In the data rows, 128 means zero.
Some points, each followed by its number:
[ 13  35  93 146 173 143 134 110 148 155 184 161 162 156 129 147 127 154
 132 111 135 105 159 133 123 132 117 100 118 119 147 148] 0
[105 147 124 164 178 145 123 152 119  95 144 175 114 134 141 110 128 109
 119 132 109  95 106 119 115 139 125 140 143 124 152 126] 1
[220 215 156 132 101 109  97 142 114 158 148  71 127  96 134 116 135 116
  97 173  90 109 116 176 129 132 124 163  90 123 108 102] 2
[128 123 194 136  85 129 108 152 107 123 159 117 128 114 118 150 112 136
 143 132 151 120 111 166 128 114  92 126 137  95 125 134] 3
[ 73  12  97 131  62 165 115 130 138 137 188 165 158 175 151 140 121 147
 152 183 150 133 133  83 123 139  84 112 101 135 129 115] 4
[196 208 186 150 130  80 118 116 121  87 106 143 118  93 143 111 120 136
 113  93 126 151 131  86 138 130 116 111 131 124 105 122] 5
[ 79  51  85 143 132 113 132 115 146 157  91 138 142 147 136 151 136 141
 142 173 117 134 115 155 127 127 159 113 113 142 115 141] 6
[153 190 211 188 189 176 153 118 157 129 107  82  97  84 130 120  86 123
 128 100 113 116 109 118 127 140  99  99 105 116 139 121] 7
[112  27  56 130 175 133 133 152 152 158 152 138 119 139 115 126 125 143
 182  96 136 144 141 123 118 154 127  92 148 111 116 114] 8
[107 112 123 134 108 151 110 153 143 126 126  90 149 162 128 122 144 101
 146 147 139 111 141 140 139 105 128  93 145  88 141 123] 9
[165 152 116 142  86 120 125 131 126 151  95 137 105 118 129 129 144  87
 114 117 137 143 149 101 127 136  83 135 138 171 124  93] 10
[181 170 147  97  98 191 138 142 121  95  61  91 122 109 129 136 139 127
 141 110 108 125 111 126 143 126 145 122 125 122 109 139] 11
[126 176 170 162 124 154 162 162 134 144 132 121 118 110 107 117 123  69
 113 143 109 119 101  77 157 136 139 120 122 110 123 129] 12
[146 204 168 162 191 198 153 120 122 121  76 105 116  75 127 108 126 132
 158 116 119 122 128 117 125 115  97 111 145 110 109 108] 13
[140 156 179 162 156 162 125 143 139  89 123 117 114 116 107  98 106 135
 119  99 101 123 161 136 119 121 130 147 129 147 113 145] 14
[133 144 197 133 140 109 134 166 135 137 125 153 108 123 138 125 137 134
 116 112  84 138 125 108 104 149  95 146 107 131  87 131] 15
[107 116  92 126 115  94 141 184 144 127 105 163 118 127 129 127 131 135
 127 145 121 114 107 150 141 125 158 137 131 104 137 135] 16
[215 166 181 155 115 127 114 108 125 108  46 148 125  96 130 116 112 108
  89 158 121 109 128 156  97 139 134 103 148 147 118 123] 17
[ 89 145 107 128 174 120 124 145 141 139 114 132 147 121 123 110 150 116
 123 159 129 128 165 109 139 113 135 132 102 170 108 118] 18
[132 127 144 114 158 134 113  90 144  86 164 128 110 140 137 115 132 117
 118 160 119 173 134  88 130 142 132 118 145 114 121 126] 19
Which three points above are nearest to each new point? Their numbers follow each, nearest first.
[165 169 127 105  91 113 142 156 130 125  75  93 132 127 143 111 147 119
 132 106 131 161 111 132 121 134 133 163 101 122 106 111] 11 10 15
[117 130  91  99 141 122 127 158 145 158 103 145 124 119 108 122 131 110
 147 186 134 114 151 129 122 134 112 139  91 189 120 124] 18 16 10
[110  98 172 173 218 166 117 119 147 148 108 167 130 114 132 112 123 130
 164  66 132 113 131 109 119 131 120  83 130 146  91 119] 14 1 13
[165 210 129 114  41 112  98 139 132 101 134 121 127 108 124 129 133 120
 149 109 122 101 124 133 147 129 152 143 127 116 126 145] 11 3 5
[126 158 101  94 103 149 124 142 115 138  98  86 138 127 148 110 124 151
 151 168 136 100 104 175 119 137 156 163 115 128 129 123] 16 11 9
[167 133 104 112  26 120 109 129 116 109 128  83 130 135 121 139 124 130
 158 151 119 110 141 107  93 145 172 179 135 140 126 152] 11 10 9
[187 171 216 147  94 103 116 118 126 142  91 128 134 107 106 132 134 102
 118 108 132 132 125  76 132 128  74 127 134 130 119 116] 5 10 15
[112  75 174 157 165 180 159 163 143 162 158 133 134 117 161 133 118 100
 144 122 129 116  64  25 149 103 115 157 103  86 138 113] 12 1 15
[100  65  55 132 103 138 113 126 130 168 154 129 116 145 121 137 142 144
 128  98 136 145 125  95 153 129 116 159 125 153 151 136] 8 6 16
[ 80  59  19  59  68  73 115  41 103 119 151 174 148 155 113 158 125 165
 116 145 143 175 183 200 129 135 173 134 140 157 168 163] 6 0 16
[ 70  24   0  54  27  81 119  35  60 167 158 177 156 171 110 171 111 211
 116 138 149 150 196 173 133 141 223 155 132 158 178 152] 6 0 4
[146 130  88  95 121 101 137 157  86 119  78 142 130 141 108 110 140 158
 115 112 140 126 169 124 167 123  76 149 134 158 127 137] 10 18 16
[237 183 170 172 157 102 124  98 151  87 143 117 114 111 110 110 117 121
 132 113 118 107 104  93 156 121 106 130 114 123 115 108] 5 14 7
[108 124 153 120 129 163 103 123 117 104 115  96 136 112 121 139 131 153
 131  94 136 128 164 150 117 137 123 114 140 122 135 145] 14 9 3
[111 111 186 127 157 162 137 107 121  96  98 108 130 119 125 126 114 134
 117 118 115 136 136 143 120 119 137 132 149 145 160 127] 14 19 1
[182 152 154 155 137  92 104 127 102 147  78 108 122 134 145 128 114 113
 137 138 128 138 138 101 151 129 143 144 117  84 122  93] 5 10 12
[212 201 126 104  66  77 116 133 128  96 150 129 132 121 136 120 123  91
 146  94 126 117  85 144 135 117 123 170 175 103 125 115] 5 2 10
[ 97 112 182 124 113 173 145 141 142  78 177 173 131 125 136 110 125 108
 123  74 138 125 145 117 154 122 131 135 130 101 112 125] 14 1 3
[137 120 124 137  95 124 138 150 117 116 157  96 118 109 101 112 145 140
 133 113 145 137 117 153 110 129 119 138 105 170 145 129] 3 10 14
[173 158 164 169 140 136 119 115 130 151 129 112 122  89 122 102 113  69
  92 146 127 122 136 150 147 131  69  69 138 145 164 122] 10 17 12
[138 149 106 141 111  98 124 156 127 141 135 102 114 113 152  97 140 170
 120 137 125 132 107 134 128 120 112 158 118 116 124 148] 16 15 3
[191 192 173 149 144 124 103 108 128 133 110  91 127 127 130 135 129  32
 102 122 112 108 140  94 121 151 130 138 137 117 124 123] 12 10 5
[ 93 126 195 138 149 114 133 147 129 148 137 120 135 125 108 117 124 119
 104 140 137 114 138 183 113 152  98 125 101 111 140 120] 3 15 14
[190 107  80  90  97 106 142 113 143 104  93 140 111 101 132 140 149 125
 135 117 148 127 118 130 146 122 147 128 152 122 111 146] 16 11 10
[ 72  42  10  66  24  89 126  40  75 119 191 175 155 155 112 161 110 183
 127 132 165 163 206 156 132 147 244 124 148 141 139 157] 6 4 0
[176 165 128 131 104  91 113 144 136 112 106 130 114 137 127 119 134 108
 124 125 134 123  92 123 136 144 152 150 127  95 122 130] 16 5 11
[145  59  67  93 162 113 125 110 130 175 110 137 110 146 151 119 149 102
 125 140 130 134 109 171 136 146 121 114 138 133 144 131] 6 8 16
[122  24  48 133 181 149 103 119 120 122  91 155 147 148 118 140 150 136
 144 112 138 115 154 161 128 115 170 171 120 136 119 127] 6 8 16
